50 stands for zero in the data rows.
Here are some rows, each followed by its group. Rows of different groups can look alike.
(49, 64, 45, 51, 51, 22, 47, 56, 37, 33, 58, 31, 45, 59, 40, 43, 57, 55, 50, 62, 47, 52, 36, 67, 32, 68, 53, 36, 39, 61, 52, 34, 63) 1
(33, 42, 56, 31, 64, 53, 49, 28, 59, 52, 65, 42, 41, 57, 55, 66, 53, 47, 42, 58, 36, 61, 68, 56, 48, 44, 36, 68, 50, 45, 43, 78, 44) 2
(61, 51, 50, 53, 35, 61, 62, 61, 27, 67, 61, 51, 63, 66, 62, 42, 53, 47, 43, 63, 66, 48, 37, 44, 35, 21, 71, 47, 40, 56, 66, 56, 41) 3
(51, 47, 64, 57, 54, 49, 29, 42, 52, 39, 42, 72, 53, 39, 52, 63, 68, 73, 57, 44, 47, 62, 47, 57, 61, 50, 38, 69, 38, 53, 57, 58, 59) 4
(47, 61, 61, 45, 45, 39, 52, 52, 58, 28, 53, 49, 44, 63, 57, 31, 54, 53, 62, 49, 43, 49, 53, 54, 32, 58, 55, 49, 56, 50, 39, 32, 71) 4
(65, 50, 56, 44, 32, 62, 63, 61, 24, 67, 63, 52, 66, 76, 68, 46, 52, 44, 42, 64, 65, 52, 43, 43, 28, 13, 70, 45, 42, 52, 58, 55, 40) 2
(61, 55, 45, 65, 31, 58, 62, 63, 29, 68, 59, 49, 66, 60, 57, 39, 53, 49, 40, 65, 63, 46, 31, 44, 36, 25, 70, 48, 36, 60, 67, 57, 37) 3
(46, 63, 41, 53, 55, 21, 49, 57, 34, 35, 63, 28, 43, 57, 43, 43, 59, 55, 53, 62, 51, 53, 35, 69, 32, 69, 54, 34, 38, 62, 55, 34, 65) 3
(47, 46, 60, 55, 56, 50, 35, 40, 54, 41, 47, 66, 52, 43, 51, 64, 65, 68, 54, 47, 47, 62, 51, 57, 58, 50, 36, 68, 41, 51, 54, 61, 52) 5
(34, 45, 51, 54, 57, 54, 51, 38, 61, 44, 56, 52, 54, 53, 51, 65, 60, 57, 45, 56, 50, 64, 55, 60, 52, 48, 30, 63, 47, 39, 49, 68, 33) 5
(47, 57, 67, 41, 43, 48, 59, 47, 66, 27, 53, 58, 42, 67, 70, 24, 52, 51, 69, 42, 43, 48, 62, 50, 34, 52, 55, 54, 66, 45, 31, 28, 75) 4
(70, 46, 42, 57, 38, 49, 55, 57, 46, 62, 52, 54, 48, 46, 50, 47, 45, 37, 38, 58, 58, 37, 42, 44, 52, 37, 63, 40, 58, 48, 69, 52, 49) 6
(50, 38, 55, 23, 43, 75, 38, 65, 37, 46, 5, 34, 62, 52, 22, 28, 21, 55, 69, 16, 46, 66, 29, 42, 54, 59, 80, 43, 47, 18, 30, 46, 57) 7
(64, 48, 57, 42, 34, 63, 65, 61, 26, 67, 63, 53, 64, 74, 68, 46, 52, 44, 44, 63, 66, 51, 42, 44, 28, 15, 71, 44, 43, 51, 58, 55, 40) 2
(29, 42, 51, 48, 60, 56, 59, 32, 63, 46, 59, 44, 56, 56, 56, 64, 57, 52, 44, 60, 48, 62, 57, 62, 52, 46, 29, 62, 49, 37, 45, 72, 31) 3
(43, 67, 42, 53, 57, 26, 47, 66, 30, 34, 53, 24, 48, 52, 29, 38, 61, 53, 53, 67, 49, 52, 36, 66, 28, 81, 48, 39, 33, 56, 62, 40, 60) 8
(46, 65, 40, 52, 55, 22, 49, 57, 33, 35, 61, 27, 43, 57, 40, 42, 59, 56, 52, 63, 51, 54, 35, 70, 32, 70, 53, 34, 38, 61, 56, 34, 64) 3
(82, 35, 36, 54, 47, 38, 44, 51, 66, 53, 41, 59, 27, 23, 43, 55, 34, 20, 35, 51, 51, 24, 54, 46, 71, 54, 53, 32, 86, 36, 70, 45, 64) 4
(62, 47, 55, 47, 37, 62, 63, 58, 26, 67, 62, 52, 62, 69, 66, 45, 52, 45, 46, 61, 69, 49, 42, 43, 34, 18, 72, 45, 45, 53, 63, 56, 42) 3
(51, 67, 42, 52, 51, 15, 44, 56, 34, 35, 61, 26, 44, 58, 36, 49, 57, 56, 44, 66, 48, 51, 31, 72, 33, 67, 55, 32, 34, 67, 54, 34, 62) 2
(47, 63, 40, 52, 53, 20, 50, 54, 35, 36, 65, 29, 41, 60, 48, 45, 58, 55, 53, 61, 53, 54, 34, 70, 34, 64, 56, 32, 41, 64, 52, 31, 66) 3
(48, 48, 63, 62, 55, 51, 36, 41, 54, 36, 41, 68, 62, 40, 59, 65, 67, 73, 60, 49, 50, 58, 43, 62, 65, 50, 34, 67, 38, 45, 54, 56, 54) 6
(46, 56, 69, 41, 43, 51, 60, 47, 69, 27, 52, 61, 41, 67, 75, 21, 52, 52, 72, 39, 43, 49, 67, 47, 34, 51, 56, 57, 71, 43, 28, 28, 77) 4
(78, 34, 33, 59, 50, 37, 43, 49, 67, 53, 40, 58, 23, 15, 38, 54, 34, 22, 38, 47, 53, 22, 51, 46, 77, 58, 53, 33, 86, 39, 76, 45, 66) 7
(38, 61, 37, 45, 49, 40, 55, 52, 44, 54, 64, 53, 34, 59, 53, 58, 28, 34, 35, 15, 59, 48, 66, 27, 49, 45, 44, 32, 57, 61, 38, 41, 49) 3
(42, 47, 41, 39, 71, 78, 77, 54, 50, 71, 32, 28, 74, 46, 26, 43, 22, 40, 76, 59, 41, 45, 49, 52, 67, 61, 67, 33, 42, 76, 28, 43, 20) 3
(30, 42, 53, 46, 61, 55, 56, 31, 62, 47, 60, 43, 54, 55, 57, 64, 56, 51, 44, 61, 45, 60, 57, 62, 54, 46, 31, 63, 49, 38, 45, 72, 33) 3
(33, 42, 57, 34, 64, 53, 51, 27, 59, 50, 61, 41, 47, 54, 61, 65, 53, 50, 45, 60, 38, 58, 61, 60, 53, 44, 35, 66, 49, 42, 41, 75, 45) 3
(43, 48, 45, 39, 62, 76, 69, 54, 50, 68, 33, 30, 75, 47, 24, 42, 22, 43, 74, 50, 38, 51, 44, 47, 63, 63, 67, 36, 47, 67, 30, 43, 25) 1
(69, 52, 39, 64, 30, 51, 58, 61, 40, 65, 53, 51, 57, 51, 51, 42, 47, 42, 33, 64, 55, 39, 35, 46, 44, 34, 64, 43, 46, 52, 67, 53, 41) 5
(39, 46, 45, 53, 58, 79, 82, 47, 48, 70, 36, 28, 73, 52, 15, 45, 33, 41, 68, 54, 43, 36, 48, 49, 69, 66, 60, 39, 53, 72, 28, 38, 23) 8
(30, 65, 26, 59, 55, 48, 51, 56, 45, 57, 57, 43, 26, 67, 50, 62, 33, 38, 34, 21, 53, 53, 69, 28, 49, 47, 42, 34, 56, 50, 30, 39, 52) 8
(61, 57, 41, 69, 28, 56, 61, 62, 32, 69, 59, 49, 65, 57, 53, 38, 52, 50, 35, 67, 58, 44, 28, 44, 38, 29, 68, 49, 34, 61, 68, 56, 36) 8
(43, 59, 58, 47, 51, 41, 55, 55, 54, 31, 53, 46, 44, 62, 57, 27, 57, 52, 66, 50, 47, 51, 55, 53, 31, 64, 52, 50, 56, 47, 43, 32, 70) 6
(33, 41, 53, 36, 63, 53, 50, 30, 59, 51, 65, 44, 42, 55, 53, 65, 54, 49, 41, 58, 39, 62, 68, 57, 47, 45, 34, 68, 50, 46, 45, 77, 41) 1
(34, 41, 56, 30, 64, 53, 49, 28, 58, 51, 63, 43, 42, 54, 57, 65, 53, 48, 43, 58, 36, 60, 67, 58, 50, 44, 36, 68, 49, 46, 43, 77, 46) 2
(34, 40, 54, 36, 62, 53, 50, 31, 61, 52, 64, 43, 41, 56, 52, 65, 54, 48, 41, 58, 39, 62, 66, 57, 48, 45, 34, 68, 50, 45, 44, 77, 41) 1
(44, 60, 38, 44, 48, 45, 54, 56, 49, 59, 62, 58, 40, 56, 51, 53, 32, 38, 38, 19, 58, 45, 66, 25, 49, 50, 44, 35, 58, 64, 37, 38, 49) 1
(57, 50, 69, 64, 52, 48, 22, 44, 50, 33, 33, 81, 59, 30, 56, 63, 72, 82, 66, 41, 48, 58, 38, 60, 69, 52, 38, 70, 35, 56, 59, 50, 68) 4
(48, 63, 58, 46, 48, 35, 52, 55, 52, 30, 52, 43, 45, 62, 51, 33, 56, 53, 58, 53, 43, 48, 48, 57, 31, 63, 53, 48, 50, 50, 43, 34, 68) 5
(50, 65, 42, 51, 50, 16, 46, 56, 35, 35, 61, 28, 44, 58, 36, 49, 57, 56, 45, 64, 47, 51, 31, 71, 33, 68, 55, 32, 34, 65, 53, 34, 62) 1
(44, 49, 39, 35, 73, 76, 74, 58, 53, 74, 36, 28, 78, 44, 29, 42, 15, 40, 80, 61, 36, 52, 47, 50, 62, 60, 68, 31, 40, 78, 30, 46, 18) 2
(50, 66, 41, 52, 52, 16, 45, 56, 35, 34, 61, 26, 44, 59, 36, 49, 58, 56, 45, 65, 49, 52, 28, 72, 32, 68, 56, 32, 34, 66, 55, 34, 62) 2
(49, 49, 64, 64, 54, 50, 32, 42, 53, 35, 38, 71, 64, 37, 58, 63, 69, 76, 63, 47, 50, 58, 40, 62, 67, 52, 35, 67, 38, 48, 55, 54, 56) 6
(42, 45, 57, 54, 56, 51, 41, 39, 57, 43, 51, 61, 51, 46, 50, 65, 63, 63, 50, 51, 48, 63, 52, 58, 55, 49, 33, 67, 44, 47, 53, 64, 45) 5
(47, 47, 52, 31, 52, 74, 51, 63, 44, 58, 23, 33, 72, 48, 25, 37, 20, 49, 73, 32, 39, 62, 35, 42, 56, 61, 75, 40, 48, 43, 31, 45, 40) 4
(45, 45, 48, 38, 56, 76, 63, 57, 45, 62, 25, 30, 71, 49, 20, 38, 24, 46, 72, 41, 42, 50, 40, 46, 62, 63, 70, 39, 48, 54, 29, 43, 34) 6
(33, 42, 58, 35, 64, 54, 50, 28, 58, 50, 61, 43, 48, 55, 61, 66, 53, 50, 45, 59, 38, 57, 63, 62, 54, 44, 35, 67, 49, 42, 42, 75, 45) 3
(34, 43, 51, 54, 57, 54, 53, 37, 61, 45, 55, 51, 55, 53, 51, 65, 60, 55, 45, 57, 51, 62, 54, 61, 51, 48, 30, 64, 47, 41, 48, 68, 32) 8
(64, 51, 53, 47, 30, 62, 67, 63, 23, 68, 63, 52, 68, 75, 66, 44, 53, 46, 39, 67, 64, 52, 40, 45, 27, 13, 71, 46, 38, 53, 58, 56, 36) 2
(46, 46, 50, 36, 53, 74, 56, 59, 47, 61, 26, 32, 73, 49, 25, 37, 22, 47, 72, 37, 40, 58, 38, 43, 57, 62, 72, 40, 49, 49, 30, 44, 35) 5
(82, 32, 33, 53, 51, 35, 42, 48, 71, 51, 39, 61, 19, 16, 40, 58, 32, 18, 35, 48, 51, 20, 55, 46, 78, 60, 51, 30, 91, 35, 73, 44, 68) 7
(37, 44, 54, 54, 56, 53, 47, 38, 60, 44, 54, 55, 53, 50, 49, 64, 63, 58, 48, 54, 49, 64, 54, 59, 53, 48, 31, 65, 45, 43, 50, 67, 38) 5
(45, 56, 70, 42, 43, 53, 61, 47, 72, 28, 51, 61, 40, 68, 76, 19, 52, 52, 74, 37, 44, 49, 69, 45, 34, 50, 56, 59, 73, 41, 27, 27, 77) 4
(32, 42, 55, 39, 63, 54, 53, 29, 60, 49, 62, 43, 50, 55, 59, 65, 54, 51, 45, 60, 41, 58, 61, 61, 54, 45, 34, 66, 48, 41, 43, 74, 40) 3
(43, 44, 56, 54, 56, 51, 41, 40, 57, 43, 51, 61, 52, 47, 50, 64, 63, 62, 50, 51, 49, 63, 53, 57, 55, 48, 33, 67, 44, 47, 52, 64, 44) 5
(31, 66, 25, 58, 55, 49, 50, 57, 45, 57, 56, 44, 27, 66, 50, 62, 33, 38, 35, 21, 53, 53, 69, 26, 49, 49, 42, 35, 55, 51, 30, 39, 53) 8
(78, 35, 33, 58, 50, 37, 44, 49, 68, 53, 41, 58, 25, 16, 39, 55, 36, 24, 37, 49, 52, 22, 51, 45, 76, 59, 53, 33, 85, 39, 76, 46, 66) 7
(44, 47, 62, 56, 56, 51, 39, 38, 56, 40, 44, 64, 58, 43, 57, 64, 65, 68, 57, 50, 48, 59, 48, 61, 62, 49, 34, 66, 40, 46, 53, 60, 50) 6
(50, 66, 42, 52, 50, 16, 46, 56, 34, 34, 61, 28, 44, 59, 36, 48, 58, 56, 45, 65, 48, 52, 31, 72, 32, 67, 56, 32, 34, 66, 54, 34, 62) 1
(61, 55, 48, 60, 32, 59, 62, 60, 27, 69, 61, 50, 64, 62, 59, 41, 53, 49, 41, 64, 64, 47, 33, 44, 35, 23, 72, 47, 38, 57, 67, 56, 38) 3
(48, 62, 59, 45, 47, 36, 53, 55, 53, 29, 52, 45, 44, 61, 51, 32, 55, 53, 59, 52, 43, 49, 50, 57, 31, 62, 54, 47, 52, 51, 42, 34, 68) 5
(45, 60, 37, 40, 47, 43, 58, 53, 47, 56, 69, 60, 42, 61, 46, 57, 27, 37, 36, 15, 57, 46, 62, 26, 48, 47, 42, 32, 59, 68, 38, 40, 50) 1
(53, 48, 65, 58, 54, 48, 27, 42, 52, 38, 40, 74, 54, 36, 53, 62, 68, 75, 60, 44, 47, 60, 46, 58, 63, 50, 38, 70, 37, 53, 56, 56, 61) 4
(68, 47, 45, 55, 35, 53, 58, 58, 40, 64, 54, 53, 55, 52, 55, 45, 47, 39, 37, 61, 59, 41, 41, 44, 44, 31, 65, 42, 52, 50, 65, 52, 46) 1
(40, 44, 56, 53, 57, 52, 44, 39, 60, 44, 52, 58, 53, 48, 50, 64, 63, 61, 49, 53, 49, 63, 53, 58, 54, 49, 33, 66, 45, 45, 52, 65, 41) 5
(48, 49, 63, 62, 54, 51, 35, 39, 54, 36, 39, 70, 62, 37, 59, 63, 68, 74, 61, 46, 49, 59, 41, 62, 67, 50, 35, 66, 38, 47, 54, 55, 55) 6
(58, 49, 69, 62, 53, 47, 22, 43, 50, 34, 33, 79, 59, 31, 55, 63, 72, 80, 65, 40, 48, 59, 40, 59, 69, 52, 39, 71, 34, 56, 59, 51, 67) 4
(44, 46, 47, 38, 58, 76, 65, 56, 46, 64, 28, 30, 73, 48, 22, 40, 24, 44, 72, 44, 42, 51, 41, 47, 63, 62, 69, 38, 47, 59, 29, 42, 31) 1
(61, 51, 58, 44, 42, 59, 31, 79, 67, 80, 39, 57, 38, 21, 75, 27, 59, 51, 52, 42, 68, 26, 87, 5, 49, 65, 57, 60, 59, 49, 40, 30, 40) 4
(76, 38, 35, 60, 46, 40, 46, 51, 62, 55, 43, 57, 31, 23, 42, 52, 38, 27, 37, 51, 54, 24, 47, 45, 71, 54, 56, 35, 78, 42, 74, 48, 61) 6
(50, 66, 40, 52, 51, 14, 46, 56, 34, 35, 63, 26, 43, 58, 36, 50, 58, 56, 45, 65, 48, 52, 29, 72, 32, 67, 56, 30, 34, 67, 54, 34, 63) 2
(43, 50, 42, 41, 67, 76, 73, 55, 52, 71, 37, 29, 78, 44, 26, 43, 20, 41, 77, 56, 36, 50, 46, 48, 63, 63, 66, 34, 45, 76, 30, 42, 19) 1
(33, 64, 27, 57, 55, 50, 50, 58, 46, 57, 57, 45, 27, 65, 52, 62, 34, 39, 36, 22, 53, 52, 69, 26, 49, 49, 42, 35, 55, 51, 30, 39, 52) 8
(46, 46, 60, 55, 56, 50, 36, 40, 55, 42, 48, 64, 51, 44, 50, 64, 65, 67, 53, 48, 48, 63, 51, 57, 57, 49, 35, 68, 42, 49, 52, 62, 50) 5
(82, 32, 33, 53, 51, 35, 43, 49, 71, 51, 39, 60, 21, 17, 40, 58, 33, 18, 36, 48, 52, 20, 55, 46, 77, 59, 50, 30, 91, 35, 73, 44, 68) 7
(58, 51, 70, 66, 51, 48, 21, 44, 48, 32, 31, 82, 62, 30, 58, 64, 73, 85, 68, 40, 51, 58, 36, 62, 72, 53, 38, 70, 34, 53, 59, 49, 68) 7
(64, 51, 55, 46, 29, 63, 65, 64, 25, 69, 63, 52, 68, 77, 67, 44, 52, 46, 40, 65, 64, 53, 41, 44, 26, 14, 70, 45, 38, 53, 59, 56, 37) 2
(30, 42, 51, 47, 60, 55, 57, 31, 62, 47, 59, 43, 55, 55, 57, 65, 56, 51, 45, 60, 46, 61, 58, 62, 52, 46, 30, 63, 49, 37, 45, 72, 32) 3
(30, 44, 49, 52, 58, 56, 59, 36, 63, 45, 58, 45, 57, 55, 54, 65, 58, 54, 46, 60, 50, 62, 56, 63, 51, 47, 28, 62, 49, 37, 46, 70, 28) 8
(50, 40, 54, 23, 44, 74, 38, 66, 37, 48, 8, 34, 64, 52, 23, 28, 20, 55, 70, 18, 45, 67, 29, 43, 53, 59, 81, 42, 47, 20, 30, 47, 54) 7
(48, 65, 46, 52, 51, 21, 47, 57, 38, 33, 59, 31, 44, 58, 39, 44, 58, 55, 50, 62, 47, 50, 36, 67, 32, 67, 54, 37, 38, 62, 53, 35, 63) 1
(77, 41, 37, 53, 41, 43, 50, 54, 57, 58, 46, 56, 37, 36, 47, 52, 38, 27, 34, 56, 52, 31, 49, 45, 60, 45, 56, 35, 71, 40, 68, 48, 55) 4
(34, 41, 56, 30, 64, 53, 49, 28, 58, 51, 65, 41, 42, 55, 55, 64, 53, 47, 43, 58, 36, 60, 68, 58, 50, 44, 35, 68, 48, 45, 43, 78, 45) 2
(46, 67, 49, 50, 54, 29, 47, 62, 38, 32, 50, 31, 49, 54, 33, 36, 60, 53, 54, 63, 45, 50, 40, 62, 29, 77, 49, 42, 36, 54, 57, 39, 62) 5
(67, 49, 47, 53, 33, 55, 61, 60, 35, 66, 58, 51, 58, 61, 58, 45, 49, 42, 38, 63, 60, 44, 40, 43, 38, 26, 67, 43, 46, 52, 63, 53, 42) 1
(39, 63, 31, 54, 52, 50, 49, 60, 51, 60, 56, 48, 32, 59, 52, 56, 36, 41, 37, 23, 55, 49, 71, 24, 48, 51, 43, 38, 58, 53, 32, 37, 51) 5
(43, 47, 61, 55, 56, 52, 40, 37, 55, 40, 46, 62, 57, 43, 57, 65, 65, 67, 56, 51, 47, 60, 48, 61, 62, 49, 34, 66, 41, 46, 52, 61, 50) 6
(47, 59, 38, 36, 47, 40, 61, 50, 45, 54, 73, 65, 45, 63, 44, 56, 24, 35, 35, 11, 58, 47, 60, 30, 49, 46, 41, 28, 59, 74, 40, 40, 50) 2
(60, 51, 55, 42, 44, 57, 35, 77, 65, 77, 45, 58, 40, 27, 70, 31, 54, 49, 49, 38, 66, 29, 84, 8, 49, 62, 54, 56, 59, 53, 40, 31, 41) 4
Which 4 groups are nearest to each row below, nearest first, going by the distance to the group's nearest row?
(35, 43, 51, 54, 57, 54, 51, 37, 61, 45, 57, 52, 54, 52, 51, 65, 60, 57, 46, 56, 50, 64, 54, 60, 52, 48, 30, 63, 46, 41, 49, 68, 33) -> 5 8 3 1
(76, 41, 38, 54, 39, 43, 53, 56, 55, 58, 47, 55, 40, 38, 48, 52, 39, 30, 33, 57, 51, 33, 49, 44, 57, 43, 57, 36, 68, 41, 66, 48, 53) -> 4 6 1 7
(34, 44, 52, 55, 59, 54, 52, 38, 61, 45, 56, 52, 54, 53, 53, 66, 61, 57, 47, 57, 52, 63, 55, 60, 51, 48, 29, 63, 47, 40, 49, 68, 32) -> 5 8 3 1
Which 3 groups are nearest to each row below, nearest first, going by the average distance to the group's rows?
(38, 42, 56, 45, 60, 53, 46, 34, 59, 46, 56, 52, 49, 51, 53, 64, 59, 57, 48, 55, 45, 61, 58, 59, 54, 47, 34, 67, 46, 45, 48, 69, 44) -> 5 6 3
(32, 42, 54, 33, 64, 53, 49, 30, 60, 52, 65, 43, 42, 57, 51, 65, 53, 47, 41, 58, 40, 62, 68, 56, 46, 45, 34, 68, 50, 44, 44, 77, 42) -> 5 3 2
Which 3 other groups have their centres nearest to the centre of group 7, nearest first?
4 6 5
Which 3 other groups have their centres nearest to the centre of group 1, nearest first?
2 8 3
Which 3 other groups have their centres nearest to the centre of group 6, nearest first?
5 4 3
Which 3 groups are nearest to each row below, nearest first, going by the distance to the group's nearest row?
(42, 45, 60, 53, 57, 52, 41, 37, 56, 42, 48, 58, 55, 46, 55, 65, 63, 64, 53, 52, 47, 60, 50, 60, 59, 48, 34, 66, 43, 46, 51, 63, 47) -> 6 5 8
(69, 48, 45, 56, 35, 53, 58, 59, 40, 63, 55, 53, 54, 53, 55, 46, 46, 39, 38, 61, 59, 41, 42, 45, 45, 31, 64, 42, 52, 50, 66, 53, 45) -> 1 5 6
(41, 46, 59, 53, 56, 52, 41, 38, 56, 41, 49, 60, 55, 46, 56, 64, 63, 64, 53, 52, 47, 61, 50, 61, 59, 48, 34, 66, 42, 46, 50, 63, 48) -> 6 5 4
(61, 57, 41, 68, 30, 56, 61, 62, 31, 69, 60, 48, 66, 57, 53, 37, 52, 50, 35, 65, 59, 45, 28, 43, 37, 27, 69, 49, 34, 60, 68, 56, 36) -> 8 3 5
(39, 48, 46, 53, 58, 79, 82, 47, 49, 70, 35, 29, 74, 51, 16, 46, 33, 40, 68, 52, 43, 37, 46, 47, 69, 67, 59, 39, 53, 73, 29, 38, 23) -> 8 1 3
Which 3 groups are nearest to each row below, nearest first, going by the distance to the centre of the group?
(44, 60, 57, 47, 51, 41, 56, 54, 51, 31, 53, 44, 43, 61, 57, 27, 56, 52, 65, 51, 46, 51, 54, 55, 31, 64, 52, 49, 55, 48, 43, 32, 71) -> 4 5 1
(48, 54, 49, 51, 47, 57, 33, 73, 61, 73, 40, 48, 30, 31, 73, 37, 53, 47, 47, 37, 64, 34, 86, 11, 50, 59, 54, 55, 57, 42, 38, 33, 43) -> 4 8 5
(58, 50, 70, 64, 52, 48, 22, 43, 49, 34, 33, 81, 59, 32, 56, 63, 72, 81, 66, 41, 47, 60, 39, 60, 69, 51, 38, 70, 34, 56, 58, 51, 67) -> 6 4 5
(47, 56, 45, 49, 47, 53, 40, 68, 56, 68, 48, 49, 33, 40, 65, 43, 47, 44, 45, 31, 62, 38, 79, 16, 49, 56, 51, 48, 57, 50, 37, 35, 45) -> 4 8 1
Group 3 spreads out most along one direction. Which 3 other groups' directions of most spread are closest to that one, closest first?
5 6 2
Group 7 spreads out most along one direction. Which 3 other groups' directions of most spread are closest to that one, closest first?
6 1 4
Which 4 groups are nearest to each row below, nearest first, going by the average distance to the group's rows?
(30, 43, 50, 52, 59, 56, 59, 33, 63, 47, 59, 46, 57, 56, 55, 65, 58, 52, 45, 61, 51, 61, 55, 62, 52, 47, 29, 61, 48, 37, 45, 71, 28) -> 5 3 8 6
(46, 66, 40, 53, 56, 23, 48, 61, 32, 35, 59, 26, 46, 56, 37, 41, 59, 55, 53, 65, 49, 52, 34, 69, 30, 74, 51, 35, 37, 60, 58, 36, 63) -> 1 5 3 2
(71, 43, 40, 57, 41, 46, 53, 55, 50, 59, 49, 54, 43, 38, 49, 48, 43, 35, 38, 56, 56, 33, 44, 45, 56, 43, 60, 38, 65, 47, 71, 50, 54) -> 6 5 1 7
(45, 47, 50, 40, 55, 75, 60, 58, 47, 63, 28, 32, 74, 49, 22, 38, 23, 46, 71, 40, 39, 55, 39, 44, 59, 63, 69, 39, 49, 53, 31, 43, 33) -> 1 5 6 8
(81, 34, 36, 51, 47, 38, 45, 50, 66, 53, 42, 59, 26, 24, 43, 56, 35, 21, 35, 51, 50, 25, 54, 45, 70, 54, 52, 32, 85, 36, 71, 46, 63) -> 7 6 4 5
(80, 36, 36, 52, 46, 39, 45, 52, 64, 54, 43, 58, 27, 26, 43, 56, 35, 22, 34, 52, 51, 26, 53, 45, 69, 52, 53, 32, 83, 35, 69, 45, 62) -> 7 6 4 5
(45, 60, 36, 41, 47, 42, 58, 54, 49, 57, 68, 60, 42, 61, 47, 56, 27, 38, 37, 15, 59, 47, 62, 28, 49, 48, 41, 32, 58, 69, 37, 39, 50) -> 8 1 5 3
(44, 47, 60, 57, 55, 52, 40, 39, 56, 40, 46, 63, 58, 42, 57, 64, 64, 68, 56, 51, 48, 60, 47, 60, 61, 49, 33, 66, 41, 46, 52, 60, 49) -> 6 5 3 4
Which 4 groups are nearest to each row below, nearest first, going by the distance to the centre of the group?
(57, 51, 69, 63, 52, 48, 22, 43, 49, 34, 33, 80, 59, 32, 55, 62, 72, 81, 65, 41, 48, 60, 39, 61, 69, 52, 38, 70, 35, 55, 59, 51, 67) -> 6 4 5 3
(47, 56, 48, 51, 47, 55, 36, 70, 59, 71, 42, 49, 29, 34, 70, 39, 51, 45, 46, 35, 64, 36, 83, 13, 49, 58, 53, 53, 57, 46, 37, 34, 43) -> 4 8 5 1
Which 3 other groups have their centres nearest to the centre of group 4, nearest first?
6 5 1
Which 3 other groups have their centres nearest to the centre of group 2, nearest first?
3 1 8
